0: np.array([9, 6, 10, 11, 7, 8, 5, 5, 9, 8, 8, 8, 8, 6, 6, 6,
          8, 5, 9, 10, 9, 8, 10, 8])
1: np.array([8, 5, 10, 10, 5, 7, 5, 5, 8, 7, 7, 9, 6, 6, 6, 7,
          7, 5, 8, 9, 8, 8, 8, 7])
2: np.array([8, 3, 9, 11, 6, 7, 4, 5, 9, 9, 8, 9, 6, 6, 5, 7,
          7, 5, 9, 9, 7, 6, 8, 6])
3: np.array([8, 12, 4, 4, 11, 6, 9, 10, 6, 9, 8, 5, 10, 11, 9, 9,
          7, 11, 6, 5, 6, 6, 6, 7])
4: np.array([7, 2, 10, 12, 5, 8, 4, 4, 9, 8, 7, 9, 5, 4, 5, 7,
          7, 4, 10, 10, 8, 7, 9, 6])
5: np.array([8, 2, 10, 11, 5, 8, 4, 4, 10, 8, 8, 10, 6, 5, 5, 6,
          7, 4, 10, 10, 7, 7, 8, 6])
6: np.array([8, 15, 3, 0, 9, 8, 15, 15, 2, 3, 7, 4, 10, 12, 12, 7,
          10, 12, 3, 5, 9, 11, 6, 11])
7: np.array([8, 14, 6, 3, 8, 9, 13, 12, 4, 4, 7, 7, 9, 9, 11, 7,
          9, 9, 5, 6, 9, 11, 7, 11])
8: np.array([10, 15, 0, 0, 15, 9, 15, 15, 2, 12, 12, 0, 15, 15, 15, 9,
          11, 15, 0, 0, 8, 7, 7, 13])
9: np.array([7, 1, 11, 13, 5, 8, 4, 4, 10, 8, 7, 10, 5, 4, 5, 7,
          7, 4, 11, 10, 8, 7, 9, 6])
10: np.array([7, 6, 10, 9, 7, 8, 6, 6, 8, 8, 7, 9, 7, 7, 7, 7,
          7, 6, 8, 8, 8, 7, 8, 8])
11: np.array([6, 3, 9, 9, 6, 7, 5, 6, 8, 7, 7, 9, 5, 6, 6, 8,
          6, 7, 10, 9, 7, 6, 7, 6])
12: np.array([8, 3, 10, 11, 6, 8, 4, 3, 10, 9, 8, 9, 7, 5, 5, 7,
          7, 5, 10, 10, 8, 7, 8, 5])
13: np.array([7, 5, 7, 8, 9, 7, 5, 7, 9, 10, 7, 6, 8, 8, 7, 9,
          6, 9, 8, 7, 6, 4, 6, 6])
14: np.array([8, 7, 7, 8, 8, 8, 6, 6, 8, 9, 8, 7, 9, 8, 7, 7, 8, 6, 7, 8, 8,
          8, 9, 8])
15: np.array([10, 15, 2, 0, 10, 9, 15, 15, 0, 1, 8, 3, 11, 12, 14, 5,
          12, 11, 0, 3, 11, 14, 7, 13])
16: np.array([7, 6, 8, 9, 8, 8, 6, 6, 9, 9, 8, 7, 8, 7, 7, 8, 7, 8, 8, 8, 7,
          7, 8, 7])
17: np.array([8, 3, 10, 12, 6, 7, 4, 4, 10, 9, 8, 8, 6, 5, 5, 7,
          7, 5, 10, 10, 8, 7, 9, 6])
18: np.array([8, 2, 11, 13, 6, 8, 4, 4, 10, 8, 7, 10, 5, 4, 5, 7,
          8, 4, 11, 10, 8, 7, 9, 6])
19: np.array([8, 11, 7, 6, 10, 8, 9, 8, 7, 8, 8, 6, 10, 9, 9, 7,
          8, 10, 7, 7, 9, 8, 9, 9])
20: np.array([6, 5, 9, 9, 6, 8, 7, 6, 8, 7, 7, 8, 6, 6, 7, 8, 7, 7, 9, 8, 7,
          7, 7, 7])
21: np.array([7, 6, 9, 8, 9, 7, 7, 6, 8, 8, 7, 8, 8, 8, 8, 9, 7, 9, 9, 8, 7,
          6, 7, 7])
22: np.array([8, 10, 6, 6, 11, 7, 8, 8, 8, 10, 8, 5, 10, 9, 8, 8,
          7, 10, 7, 6, 7, 6, 8, 7])
23: np.array([8, 8, 8, 8, 7, 8, 8, 7, 8, 7, 8, 8, 8, 7, 7, 7, 8, 6, 7, 8, 8,
          8, 8, 8])
24: np.array([7, 4, 10, 11, 4, 8, 6, 6, 8, 6, 7, 11, 5, 5, 6, 7,
          7, 4, 9, 9, 8, 8, 8, 7])
25: np.array([8, 9, 7, 7, 11, 7, 8, 7, 8, 10, 9, 5, 10, 9, 8, 8,
          7, 8, 7, 6, 7, 6, 8, 7])
26: np.array([7, 2, 10, 11, 4, 7, 4, 5, 9, 7, 7, 10, 5, 5, 5, 7,
          8, 4, 10, 10, 8, 8, 9, 6])
27: np.array([8, 8, 7, 8, 8, 8, 8, 6, 7, 8, 8, 7, 8, 7, 7, 6, 8, 6, 7, 9, 8,
          9, 9, 8])
28: np.array([8, 3, 10, 12, 6, 7, 4, 4, 9, 9, 8, 9, 6, 5, 5, 6,
          7, 4, 9, 10, 8, 8, 10, 7])
29: np.array([7, 6, 9, 9, 7, 8, 7, 6, 8, 7, 8, 8, 6, 5, 7, 7, 8, 6, 9, 9, 9,
          9, 9, 8])
30: np.array([6, 2, 10, 11, 5, 7, 4, 4, 9, 7, 7, 10, 5, 5, 5, 7,
          7, 6, 10, 10, 7, 7, 8, 6])
31: np.array([9, 5, 10, 11, 7, 8, 5, 5, 10, 10, 8, 8, 7, 5, 5, 6,
          7, 5, 10, 10, 8, 7, 10, 8])
32: np.array([8, 15, 1, 0, 15, 8, 15, 15, 5, 11, 10, 0, 15, 15, 15, 10,
          8, 15, 2, 0, 7, 6, 6, 11])
33: np.array([7, 1, 11, 12, 6, 7, 3, 3, 10, 8, 7, 9, 5, 4, 4, 7,
          7, 5, 10, 10, 8, 7, 9, 6])
34: np.array([7, 1, 11, 13, 5, 8, 4, 4, 10, 7, 7, 9, 4, 3, 5, 7,
          7, 4, 10, 10, 8, 7, 9, 6])
35: np.array([8, 7, 9, 10, 8, 9, 7, 6, 9, 10, 9, 7, 7, 6, 6, 6,
          8, 5, 8, 9, 8, 8, 10, 8])
36: np.array([8, 2, 10, 11, 6, 8, 4, 4, 11, 10, 8, 9, 6, 3, 4, 6,
          7, 5, 10, 10, 8, 7, 10, 7])
37: np.array([7, 8, 7, 6, 4, 8, 9, 9, 5, 4, 7, 10, 6, 7, 8, 7,
          9, 7, 7, 7, 8, 10, 6, 8])
38: np.array([9, 5, 10, 10, 8, 7, 6, 5, 9, 9, 8, 8, 8, 6, 6, 7,
          8, 6, 9, 9, 8, 7, 9, 7])
39: np.array([7, 15, 0, 0, 15, 3, 11, 15, 6, 14, 9, 0, 15, 15, 13, 13,
          6, 15, 2, 0, 2, 0, 3, 6])
40: np.array([9, 15, 0, 0, 15, 9, 15, 15, 0, 0, 7, 0, 15, 15, 15, 8,
          12, 15, 0, 0, 10, 13, 3, 15])
41: np.array([6, 4, 8, 9, 8, 8, 5, 6, 9, 9, 7, 8, 8, 7, 7, 8, 6, 7, 9, 8, 8,
          7, 9, 7])
42: np.array([8, 4, 11, 11, 6, 9, 6, 5, 9, 8, 8, 9, 6, 5, 6, 7,
          8, 5, 10, 9, 8, 8, 9, 7])
43: np.array([7, 2, 11, 12, 5, 7, 4, 4, 10, 8, 8, 11, 6, 5, 5, 7,
          6, 5, 10, 9, 7, 7, 8, 6])
44: np.array([9, 9, 9, 8, 6, 8, 8, 7, 6, 6, 8, 8, 8, 7, 8, 6,
          9, 6, 8, 9, 9, 10, 9, 9])
45: np.array([9, 5, 9, 10, 7, 8, 6, 5, 9, 9, 9, 8, 7, 5, 5, 5,
          8, 6, 10, 10, 9, 8, 10, 8])
46: np.array([7, 3, 9, 10, 4, 7, 5, 6, 8, 5, 6, 11, 4, 6, 7, 8,
          7, 5, 8, 8, 6, 7, 6, 7])
47: np.array([7, 4, 5, 8, 8, 6, 4, 6, 9, 10, 7, 7, 8, 8, 6, 9,
          5, 8, 8, 7, 5, 3, 6, 5])
48: np.array([7, 2, 9, 10, 6, 6, 4, 5, 9, 8, 7, 9, 6, 6, 5, 8,
          5, 5, 9, 8, 6, 6, 7, 6])
49: np.array([8, 8, 8, 8, 7, 8, 7, 7, 9, 8, 9, 8, 8, 6, 7, 6,
          8, 7, 8, 9, 10, 9, 10, 9])
50: np.array([6, 11, 6, 3, 10, 7, 9, 10, 6, 7, 7, 6, 9, 10, 10, 9,
          7, 13, 6, 5, 7, 7, 6, 8])
51: np.array([5, 2, 6, 8, 2, 4, 4, 7, 7, 4, 5, 10, 4, 8, 6, 9,
          5, 6, 8, 7, 5, 6, 4, 5])
52: np.array([9, 15, 0, 0, 15, 8, 15, 15, 3, 10, 10, 0, 15, 15, 15, 7,
          10, 15, 0, 1, 9, 9, 7, 11])
53: np.array([7, 3, 8, 10, 8, 7, 4, 5, 10, 10, 8, 8, 7, 6, 5, 7,
          6, 6, 9, 9, 7, 6, 8, 6])
54: np.array([6, 9, 7, 4, 6, 7, 9, 11, 6, 4, 6, 10, 6, 9, 10, 10,
          7, 11, 7, 6, 7, 8, 4, 9])
55: np.array([4, 6, 5, 4, 9, 4, 5, 9, 9, 10, 7, 6, 7, 11, 9, 13,
          5, 14, 8, 4, 3, 2, 3, 5])
56: np.array([7, 3, 9, 10, 5, 7, 5, 6, 9, 8, 7, 9, 4, 5, 6, 9,
          6, 6, 9, 8, 6, 5, 6, 6])
57: np.array([8, 8, 9, 9, 6, 8, 8, 7, 6, 5, 7, 9, 7, 6, 7, 6,
          8, 5, 7, 8, 9, 10, 9, 8])
58: np.array([7, 2, 9, 11, 6, 7, 4, 4, 9, 8, 7, 9, 6, 5, 5, 8,
          7, 6, 10, 9, 7, 7, 8, 6])
59: np.array([7, 5, 8, 8, 2, 7, 8, 8, 7, 3, 6, 10, 4, 6, 7, 7,
          7, 5, 8, 9, 8, 9, 6, 8])
60: np.array([8, 3, 11, 11, 6, 8, 5, 4, 9, 8, 7, 9, 6, 4, 5, 6,
          8, 5, 11, 10, 8, 8, 9, 7])
61: np.array([5, 13, 3, 1, 5, 6, 13, 14, 3, 1, 6, 8, 5, 11, 12, 10,
          8, 11, 3, 3, 7, 8, 1, 8])
62: np.array([7, 5, 9, 8, 2, 7, 7, 8, 7, 3, 6, 11, 3, 5, 7, 8,
          7, 6, 8, 8, 7, 9, 6, 8])
63: np.array([7, 3, 9, 10, 8, 8, 4, 5, 9, 10, 8, 8, 8, 6, 5, 7,
          7, 6, 9, 8, 7, 6, 9, 6])
64: np.array([7, 3, 11, 11, 7, 8, 5, 5, 10, 8, 7, 10, 6, 5, 5, 7,
          6, 5, 9, 9, 7, 7, 8, 7])
65: np.array([8, 15, 3, 0, 14, 9, 15, 15, 2, 5, 9, 2, 14, 13, 15, 8,
          11, 15, 2, 2, 10, 11, 7, 12])
66: np.array([9, 11, 5, 6, 6, 7, 10, 10, 5, 5, 6, 7, 8, 9, 8, 6,
          9, 6, 5, 7, 8, 9, 7, 8])
67: np.array([10, 15, 3, 2, 13, 9, 15, 13, 4, 7, 10, 3, 13, 12, 11, 5,
          10, 10, 2, 5, 9, 10, 8, 10])
68: np.array([8, 9, 7, 7, 6, 7, 8, 8, 7, 6, 7, 8, 7, 8, 8, 8, 8, 7, 7, 7, 8,
          9, 7, 8])
69: np.array([8, 10, 8, 7, 8, 9, 11, 9, 7, 6, 8, 8, 8, 8, 9, 7,
          9, 8, 7, 8, 9, 10, 8, 10])
70: np.array([9, 13, 5, 6, 13, 8, 10, 9, 7, 10, 9, 3, 12, 10, 8, 7,
          8, 10, 6, 7, 8, 7, 8, 8])
71: np.array([8, 9, 5, 7, 7, 7, 8, 9, 6, 7, 7, 7, 8, 8, 8, 7, 8, 6, 5, 6, 7,
          7, 6, 7])
72: np.array([8, 11, 4, 4, 11, 6, 8, 10, 7, 10, 8, 4, 11, 11, 8, 8,
          6, 11, 6, 5, 6, 5, 6, 7])
73: np.array([8, 6, 9, 10, 5, 8, 7, 6, 8, 6, 7, 9, 6, 6, 6, 6,
          8, 5, 8, 9, 8, 9, 8, 7])
74: np.array([7, 6, 8, 7, 4, 8, 9, 8, 7, 5, 7, 10, 5, 7, 9, 7,
          8, 6, 7, 8, 8, 9, 7, 8])
75: np.array([9, 6, 9, 10, 6, 9, 6, 6, 9, 9, 8, 9, 7, 5, 5, 6,
          7, 4, 8, 9, 8, 8, 9, 7])
76: np.array([6, 10, 7, 5, 7, 8, 10, 10, 6, 4, 6, 8, 6, 8, 10, 9,
          8, 10, 7, 7, 8, 9, 5, 8])
77: np.array([8, 4, 8, 9, 7, 7, 5, 5, 9, 10, 8, 7, 7, 6, 6, 7,
          7, 6, 9, 8, 7, 7, 9, 7])
78: np.array([7, 2, 10, 12, 6, 8, 5, 4, 9, 8, 8, 10, 7, 5, 4, 6,
          7, 4, 10, 10, 8, 8, 9, 6])
79: np.array([8, 12, 5, 5, 9, 8, 11, 11, 6, 7, 8, 6, 10, 9, 9, 7,
          8, 10, 6, 6, 7, 8, 7, 9])
80: np.array([6, 15, 6, 2, 7, 8, 14, 14, 3, 2, 5, 8, 7, 11, 12, 9,
          8, 12, 4, 5, 9, 11, 4, 11])
81: np.array([8, 5, 9, 11, 8, 8, 5, 5, 9, 10, 8, 8, 8, 6, 6, 7,
          7, 6, 9, 9, 7, 7, 10, 8])
82: np.array([7, 6, 8, 8, 1, 6, 7, 8, 5, 2, 5, 11, 3, 7, 7, 8,
          7, 5, 7, 8, 7, 8, 5, 7])
83: np.array([8, 7, 9, 8, 8, 8, 7, 6, 8, 8, 8, 8, 7, 6, 7, 7, 7, 7, 8, 8, 8,
          7, 8, 8])
84: np.array([6, 2, 7, 10, 5, 6, 4, 6, 9, 7, 6, 9, 5, 7, 6, 9,
          6, 5, 9, 8, 5, 6, 6, 5])
85: np.array([7, 3, 8, 10, 6, 6, 4, 6, 8, 7, 6, 9, 6, 7, 5, 7,
          6, 6, 9, 9, 6, 6, 7, 6])
86: np.array([8, 9, 8, 8, 8, 9, 8, 7, 7, 7, 8, 8, 8, 7, 8, 7, 7, 8, 8, 8, 8,
          9, 8, 9])
87: np.array([8, 8, 9, 8, 7, 8, 8, 7, 8, 7, 8, 8, 8, 6, 8, 7, 8, 7, 8, 9, 9,
          9, 9, 8])
88: np.array([6, 5, 7, 7, 8, 7, 5, 7, 8, 9, 7, 8, 7, 8, 8, 9, 6, 9, 9, 7, 6,
          5, 6, 6])
89: np.array([6, 4, 9, 10, 5, 8, 7, 6, 8, 6, 7, 9, 5, 6, 7, 8,
          8, 6, 9, 9, 9, 9, 8, 7])
90: np.array([8, 9, 7, 7, 8, 8, 8, 7, 8, 8, 8, 7, 9, 8, 7, 6, 8, 6, 6, 7, 8,
          8, 9, 7])
91: np.array([7, 3, 10, 11, 5, 7, 5, 5, 10, 9, 8, 10, 6, 6, 6, 7,
          7, 6, 10, 9, 7, 7, 8, 7])
92: np.array([8, 3, 9, 11, 6, 7, 4, 5, 9, 8, 7, 8, 6, 6, 6, 7,
          7, 4, 9, 9, 7, 7, 8, 7])
93: np.array([9, 8, 8, 8, 8, 7, 7, 7, 8, 10, 9, 7, 8, 7, 7, 7,
          8, 7, 8, 9, 8, 7, 8, 7])
94: np.array([7, 11, 6, 5, 10, 8, 10, 9, 6, 7, 8, 5, 9, 9, 9, 8,
          7, 10, 6, 6, 7, 8, 8, 9])
95: np.array([9, 12, 4, 5, 13, 7, 8, 8, 8, 12, 10, 3, 12, 10, 9, 8,
          7, 10, 6, 5, 6, 5, 8, 8])
96: np.array([9, 3, 10, 12, 6, 8, 5, 5, 10, 9, 7, 8, 6, 5, 5, 6,
          7, 4, 10, 10, 8, 7, 10, 7])
97: np.array([8, 10, 8, 7, 8, 8, 9, 8, 7, 7, 8, 8, 8, 7, 8, 7,
          8, 8, 7, 8, 9, 9, 9, 9])
98: np.array([8, 6, 9, 10, 6, 9, 7, 6, 7, 7, 7, 9, 6, 6, 6, 6,
          8, 5, 9, 9, 8, 9, 9, 8])
99: np.array([8, 6, 10, 9, 8, 7, 6, 6, 10, 9, 8, 8, 8, 7, 7, 8,
          7, 8, 9, 8, 7, 6, 9, 7])
100: np.array([7, 4, 7, 9, 9, 7, 5, 6, 9, 10, 7, 6, 8, 7, 6, 8,
          7, 8, 8, 8, 6, 6, 9, 6])
101: np.array([8, 13, 6, 4, 8, 8, 11, 10, 5, 5, 7, 7, 8, 9, 9, 8,
          9, 10, 6, 5, 8, 9, 7, 9])
102: np.array([9, 8, 8, 10, 8, 8, 6, 6, 8, 9, 8, 7, 9, 8, 7, 6,
          8, 6, 7, 8, 7, 7, 9, 7])
103: np.array([8, 8, 8, 8, 7, 9, 9, 8, 7, 6, 7, 8, 7, 7, 8, 7,
          9, 6, 7, 8, 9, 10, 9, 9])
104: np.array([7, 5, 9, 10, 4, 7, 6, 6, 7, 5, 7, 10, 5, 6, 6, 7,
          8, 4, 7, 8, 8, 9, 8, 7])
105: np.array([4, 9, 1, 1, 14, 3, 6, 11, 8, 12, 7, 2, 11, 14, 10, 14,
          3, 15, 5, 1, 1, 0, 1, 4])
106: np.array([8, 5, 10, 11, 6, 8, 7, 6, 9, 8, 8, 9, 6, 5, 6, 6,
          8, 4, 8, 9, 8, 8, 9, 7])
107: np.array([6, 0, 9, 12, 5, 7, 3, 4, 10, 8, 6, 9, 4, 5, 5, 8,
          6, 4, 10, 10, 7, 7, 8, 5])
108: np.array([8, 2, 11, 12, 6, 9, 5, 4, 10, 9, 8, 9, 6, 4, 4, 6,
          7, 5, 11, 10, 8, 7, 10, 7])
109: np.array([8, 9, 7, 6, 8, 8, 9, 8, 8, 8, 8, 7, 9, 7, 8, 7, 8, 7, 7, 8, 9,
          9, 9, 8])
110: np.array([9, 15, 2, 2, 15, 8, 12, 12, 6, 12, 9, 0, 14, 12, 10, 8,
          8, 13, 4, 4, 6, 5, 8, 9])
111: np.array([8, 2, 10, 11, 6, 8, 4, 4, 10, 9, 8, 9, 6, 4, 4, 6,
          7, 4, 10, 10, 8, 8, 10, 7])
112: np.array([8, 5, 10, 10, 7, 9, 6, 5, 9, 9, 8, 8, 8, 6, 6, 6,
          8, 5, 9, 10, 9, 8, 10, 7])

np.array([10, 15, 5, 3, 9, 8, 13, 11, 4, 5, 7, 5, 10, 10, 11, 6,
          9, 8, 4, 6, 10, 11, 8, 10]) 7
np.array([8, 15, 5, 1, 10, 9, 15, 13, 3, 4, 8, 5, 10, 11, 12, 6,
          10, 11, 3, 5, 9, 12, 7, 11]) 6
np.array([7, 7, 8, 7, 5, 8, 9, 8, 6, 4, 7, 9, 6, 7, 8, 7, 8, 6, 7, 8, 8,
          9, 7, 8]) 74
np.array([6, 4, 10, 10, 6, 7, 5, 5, 8, 7, 7, 10, 5, 6, 7, 9,
          8, 7, 9, 9, 8, 8, 8, 7]) 89
np.array([7, 4, 9, 9, 7, 8, 6, 7, 9, 8, 7, 9, 6, 6, 7, 8, 7, 7, 9, 9, 8,
          7, 8, 7]) 20
np.array([8, 5, 7, 9, 8, 7, 5, 5, 8, 9, 8, 6, 8, 7, 6, 8, 7, 7, 8, 8, 6,
          5, 8, 7]) 100
np.array([7, 5, 8, 9, 6, 7, 6, 6, 8, 7, 7, 9, 6, 7, 7, 8, 7, 6, 9, 8, 7,
          6, 7, 7]) 20
np.array([8, 15, 0, 0, 15, 10, 15, 15, 0, 0, 8, 0, 15, 15, 15, 8,
          15, 15, 0, 0, 12, 15, 2, 15]) 40
np.array([8, 6, 8, 9, 8, 9, 7, 7, 8, 8, 8, 8, 8, 6, 6, 7, 8, 7, 8, 8, 8,
          7, 8, 7]) 83
np.array([6, 3, 8, 10, 5, 7, 5, 7, 8, 6, 6, 10, 5, 6, 6, 8,
          7, 6, 8, 8, 6, 6, 6, 6]) 46
np.array([6, 6, 8, 7, 6, 7, 7, 7, 7, 6, 7, 9, 5, 7, 8, 9, 7, 8, 9, 8, 7,
          7, 5, 7]) 20
np.array([7, 3, 10, 11, 5, 8, 5, 6, 9, 7, 7, 10, 5, 5, 6, 8,
          7, 5, 9, 9, 8, 8, 8, 7]) 24
np.array([5, 0, 8, 10, 4, 6, 3, 5, 9, 6, 5, 11, 4, 6, 5, 9,
          5, 6, 10, 8, 5, 5, 5, 5]) 84
np.array([8, 12, 3, 3, 10, 6, 9, 10, 5, 7, 7, 4, 9, 11, 9, 9,
          7, 11, 5, 4, 5, 5, 4, 7]) 3
np.array([7, 6, 7, 8, 6, 7, 7, 7, 8, 8, 8, 8, 7, 7, 7, 7, 7, 6, 7, 8, 7,
          8, 8, 7]) 23
np.array([7, 3, 8, 10, 3, 6, 4, 6, 8, 7, 7, 10, 4, 6, 6, 8,
          7, 5, 8, 8, 6, 7, 6, 6]) 46
np.array([7, 5, 9, 10, 5, 7, 5, 5, 8, 7, 7, 9, 5, 5, 6, 6,
          7, 5, 9, 9, 8, 9, 8, 7]) 1
np.array([6, 15, 5, 0, 6, 8, 15, 14, 3, 1, 6, 8, 6, 11, 13, 8,
          9, 13, 4, 4, 8, 10, 3, 10]) 80
np.array([6, 2, 7, 9, 7, 6, 3, 6, 9, 10, 7, 8, 7, 8, 6, 10,
          5, 7, 9, 7, 5, 4, 6, 5]) 47
np.array([6, 1, 8, 10, 4, 5, 3, 6, 9, 7, 6, 10, 4, 7, 6, 9,
          5, 5, 9, 8, 5, 5, 5, 5]) 84
np.array([7, 4, 9, 10, 4, 7, 6, 6, 8, 6, 6, 11, 5, 6, 6, 7,
          7, 5, 9, 10, 8, 9, 8, 7]) 24
np.array([7, 12, 7, 5, 8, 8, 11, 10, 5, 5, 8, 7, 8, 8, 11, 8,
          9, 9, 6, 6, 9, 10, 7, 9]) 101
np.array([8, 9, 5, 6, 6, 6, 8, 10, 6, 6, 7, 7, 7, 9, 8, 8,
          8, 7, 5, 6, 7, 7, 5, 7]) 71
np.array([8, 8, 8, 8, 9, 8, 7, 7, 8, 9, 8, 6, 8, 7, 8, 7, 8, 7, 8, 9, 8,
          8, 8, 7]) 93
np.array([7, 15, 0, 0, 13, 5, 15, 15, 0, 0, 6, 0, 14, 15, 15, 10,
          11, 15, 0, 0, 6, 10, 0, 13]) 40
np.array([9, 12, 5, 6, 12, 7, 9, 8, 8, 11, 9, 3, 12, 10, 9, 8,
          8, 10, 6, 6, 6, 5, 8, 8]) 95
np.array([5, 7, 7, 6, 0, 6, 9, 10, 3, 0, 3, 12, 1, 9, 10, 10,
          8, 6, 5, 7, 7, 10, 1, 6]) 82
np.array([8, 1, 10, 12, 5, 8, 4, 4, 10, 9, 8, 10, 6, 4, 5, 6,
          7, 4, 10, 10, 7, 7, 9, 6]) 5
np.array([7, 3, 8, 10, 6, 7, 5, 5, 9, 8, 7, 9, 6, 6, 6, 8,
          6, 5, 8, 8, 6, 6, 6, 5]) 48
np.array([8, 5, 9, 11, 8, 9, 6, 5, 9, 9, 9, 9, 7, 5, 6, 6,
          8, 5, 9, 9, 8, 8, 9, 7]) 112
np.array([6, 13, 6, 3, 7, 8, 13, 13, 4, 3, 6, 8, 7, 9, 11, 9,
          9, 12, 5, 5, 9, 10, 5, 10]) 80
np.array([8, 11, 8, 7, 10, 9, 10, 8, 7, 8, 8, 6, 9, 8, 9, 7,
          9, 9, 7, 7, 9, 9, 9, 9]) 19
np.array([9, 11, 5, 6, 11, 8, 9, 10, 8, 10, 8, 4, 10, 10, 8, 8,
          8, 9, 7, 7, 7, 6, 8, 7]) 22
np.array([6, 6, 8, 7, 7, 6, 7, 8, 8, 6, 6, 8, 6, 8, 8, 10,
          7, 10, 8, 6, 6, 5, 5, 7]) 88
np.array([9, 11, 7, 6, 6, 7, 9, 9, 5, 5, 7, 7, 8, 9, 9, 7,
          9, 7, 6, 7, 8, 9, 7, 8]) 66
np.array([3, 15, 0, 0, 15, 1, 15, 15, 2, 13, 8, 0, 15, 15, 15, 15,
          5, 15, 0, 0, 0, 0, 0, 8]) 39
np.array([9, 8, 7, 8, 10, 8, 8, 8, 9, 9, 8, 6, 9, 8, 7, 7,
          7, 8, 7, 7, 7, 6, 8, 7]) 25
np.array([9, 12, 8, 6, 8, 9, 11, 9, 5, 5, 7, 8, 9, 9, 9, 6,
          9, 8, 6, 7, 9, 10, 9, 10]) 69
np.array([8, 12, 6, 5, 8, 7, 11, 11, 5, 5, 7, 6, 7, 9, 10, 7,
          8, 8, 5, 6, 8, 9, 7, 9]) 101
np.array([8, 11, 7, 6, 6, 8, 11, 10, 6, 4, 7, 8, 7, 8, 9, 6,
          8, 7, 6, 8, 10, 11, 8, 10]) 69
np.array([8, 5, 9, 9, 5, 8, 7, 6, 8, 6, 7, 9, 6, 5, 6, 6,
          9, 5, 8, 10, 9, 9, 9, 7]) 73
np.array([7, 5, 9, 8, 6, 7, 7, 7, 8, 6, 7, 9, 5, 6, 7, 8, 8, 8, 9, 7, 7,
          8, 8, 8]) 20
np.array([8, 9, 7, 7, 6, 8, 10, 8, 5, 5, 7, 8, 7, 7, 8, 6,
          9, 5, 6, 8, 8, 9, 8, 9]) 103
np.array([9, 14, 6, 4, 7, 9, 13, 11, 5, 5, 7, 7, 9, 9, 11, 6,
          10, 8, 4, 6, 9, 11, 7, 10]) 7
np.array([6, 3, 8, 8, 7, 6, 4, 6, 9, 10, 7, 8, 6, 8, 6, 9,
          5, 9, 9, 7, 6, 5, 6, 6]) 88
np.array([7, 6, 7, 8, 9, 6, 5, 7, 9, 11, 9, 6, 9, 8, 7, 9,
          6, 9, 8, 6, 6, 5, 8, 6]) 13
np.array([6, 10, 6, 4, 5, 8, 10, 10, 5, 4, 7, 9, 6, 8, 10, 8,
          8, 9, 7, 7, 9, 10, 6, 9]) 76
np.array([8, 8, 7, 8, 10, 7, 6, 7, 9, 11, 8, 6, 10, 9, 8, 8,
          7, 8, 8, 7, 6, 5, 8, 7]) 25
np.array([9, 9, 7, 7, 10, 8, 8, 7, 8, 10, 9, 5, 10, 8, 8, 7,
          8, 8, 7, 7, 8, 7, 10, 8]) 25
np.array([9, 11, 7, 7, 10, 8, 8, 7, 7, 9, 9, 5, 10, 8, 8, 7,
          8, 8, 7, 7, 8, 8, 9, 9]) 19
np.array([6, 9, 7, 5, 3, 7, 10, 10, 5, 1, 6, 10, 4, 8, 9, 8,
          8, 7, 6, 7, 9, 10, 5, 8]) 37
np.array([8, 6, 8, 9, 9, 6, 5, 7, 9, 10, 8, 7, 8, 8, 7, 9,
          7, 8, 8, 7, 5, 4, 7, 5]) 13
np.array([9, 15, 7, 5, 11, 8, 11, 10, 7, 9, 9, 4, 12, 10, 10, 7,
          9, 11, 6, 6, 9, 8, 9, 9]) 70
np.array([7, 4, 7, 9, 8, 6, 5, 5, 9, 10, 8, 7, 8, 7, 5, 9,
          7, 8, 9, 8, 6, 5, 7, 5]) 100
np.array([9, 9, 8, 8, 9, 8, 8, 6, 8, 9, 8, 6, 9, 7, 6, 6,
          7, 7, 8, 9, 8, 9, 10, 9]) 27
np.array([7, 8, 7, 6, 11, 7, 7, 8, 8, 10, 8, 6, 10, 9, 9, 9,
          7, 11, 8, 7, 7, 6, 8, 8]) 22
np.array([6, 2, 7, 9, 7, 6, 4, 6, 10, 9, 7, 8, 7, 7, 7, 10,
          6, 8, 9, 7, 5, 4, 6, 5]) 47
np.array([5, 0, 7, 10, 2, 6, 4, 6, 7, 4, 5, 11, 2, 7, 7, 10,
          6, 5, 8, 8, 5, 6, 4, 4]) 51
np.array([7, 7, 9, 8, 5, 7, 7, 7, 7, 5, 7, 10, 5, 7, 8, 8,
          8, 6, 7, 8, 8, 9, 6, 8]) 74
np.array([8, 12, 6, 6, 8, 7, 10, 9, 5, 6, 7, 6, 8, 8, 8, 7,
          9, 7, 5, 6, 8, 9, 7, 7]) 66
np.array([9, 15, 5, 1, 8, 9, 15, 14, 2, 2, 7, 6, 9, 11, 13, 6,
          11, 10, 2, 5, 10, 13, 6, 11]) 6
np.array([9, 4, 9, 10, 7, 8, 5, 5, 10, 10, 8, 8, 8, 5, 5, 6,
          7, 5, 10, 9, 8, 7, 10, 7]) 31
np.array([6, 4, 7, 8, 6, 6, 5, 7, 8, 8, 7, 8, 6, 8, 7, 10,
          6, 8, 8, 7, 6, 5, 5, 6]) 88
np.array([9, 10, 6, 8, 9, 9, 9, 8, 7, 9, 9, 6, 9, 8, 7, 6,
          8, 6, 6, 7, 8, 8, 9, 8]) 90
np.array([7, 5, 7, 8, 9, 6, 5, 6, 9, 10, 8, 7, 8, 8, 7, 9,
          7, 9, 9, 7, 6, 5, 7, 6]) 13
np.array([9, 14, 6, 4, 13, 8, 11, 9, 6, 10, 9, 4, 12, 10, 9, 7,
          9, 12, 6, 6, 9, 8, 9, 10]) 70
np.array([7, 6, 8, 7, 6, 7, 7, 8, 8, 6, 7, 8, 6, 7, 7, 8, 6, 7, 7, 7, 7,
          7, 6, 7]) 20
np.array([9, 15, 4, 1, 12, 7, 13, 13, 5, 8, 9, 3, 12, 11, 11, 7,
          9, 12, 3, 4, 8, 8, 6, 9]) 67
np.array([4, 2, 6, 6, 2, 4, 4, 9, 7, 4, 4, 11, 2, 9, 8, 13,
          6, 9, 8, 6, 4, 5, 1, 5]) 51
np.array([9, 5, 10, 10, 7, 8, 7, 5, 9, 8, 8, 9, 7, 5, 6, 6,
          8, 5, 9, 10, 9, 8, 10, 7]) 112
